In the rows, zero is written as 128.
One turn moves every row onto another: examples first, then more rows asked:
bez: [143 119 122 117  90 125 112 133 122 129 113 138]
gulal: [113 110 118 124 105  96 127 137 121 120 126 162]
Pem: [101 108 116 127 131  91  76 129 115 136 116 163]
kimuf: [132 130  96 125 130  85 103 124 122 122 106 108]
faku: [138 128  98 121 135  98  94 129 133 122 107 109]
mip: [120 121 138 126 123 102 108 122  88 129 134 127]
rezet: [103 112 113 127  86 104 100 120 100 117 109 131]
zugel: [105 104 107 126 131  92  89 131 111 137 107 167]
Litaz: [126 130 131 123 106 108 116 132 146 110 121 162]
Fotus: [124 147 117 113 118 109 111 108 118 155 116 120]
Monu: [122 134 133 112 126 105  78 128  97 131 122 115]
tibif: [119 125 124 116 116 119 112 136 136 104 120 169]
kepu: [127 129  85 114 138  95 103 122 121 128 101 116]
liri: [134 116 138 117 119  78  99 120 112 135 116 171]
nev: [142 125  96 117 136 113  96 129 132 125 107 113]
faf: [130 129  92 123 136  93  96 122 127 127 102 112]
zatip: [118 123 122 118 119 116  90 117 113 154 124 110]
Refa: [106 115 135 114 115 101  91 106 143 132 122 157]
pilab: [117 138 124 121 137 103 105 104  85 135 114 143]
nefe: [119 140 125 112 140 128 108 101 117 142 121 140]
golob: [117 106 138 107 118  85  92 126 128 129 134 158]
suzel: [ 97 126  98  95 122 101  89 125  96 126 107 147]
konub: [108 100 106 133 121  99 106 132 106 132 109 170]
dasok: [129 136 130 113 136  99  84 132 128 121 115 174]
gavuk: [108 111 113 124  89 103 103 127  97 117 110 121]
fisob: [114 116 112 124 132 120  92 130 119 117 104 178]
ded: [124 123 134 127 117  96  98 101 126 138 104 170]
babo: [139 124 107 125 120 101 100 133 125 109 113 105]
Laz: [137 133 105  86 124 122 101 136 118 135 110 156]
bolon: [136 135 100  89 127 125 103 132 119 133 105 148]
pigez: [127 126 121 119 135 115  85 131 130 117 104 174]
Bes: [130 157 126 105 125  98  99 117  99 132 115 126]
Bovuz: [142 119 119 114  96 130 114 134 125 128 114 127]
sevo: [138 130 102 122 129  91  99 130 128 116 111 107]
zedi: [126 129  97 124 123  84 107 123 111 112 106 109]
bet: [104 107 115 131 102  84 120 131 125 129 125 154]
lezo: [122 122 138 117 125 126 112 119 119 136 141 125]
refet: [105 111 120 140 102  89 108 120 129 143 123 152]
gerem: [133 137 133 127 107  98 116 126 141 127 122 164]
gog: [102 127  96  98 123  99  91 123  93 122 102 140]

pilab goes to nefe
faf goes to faku
Where do these go?
Refa goes to golob
Laz goes to bez
pigez goes to Litaz
gulal goes to konub
kepu goes to nev
refet goes to Pem
Bes goes to Fotus
gog goes to bolon

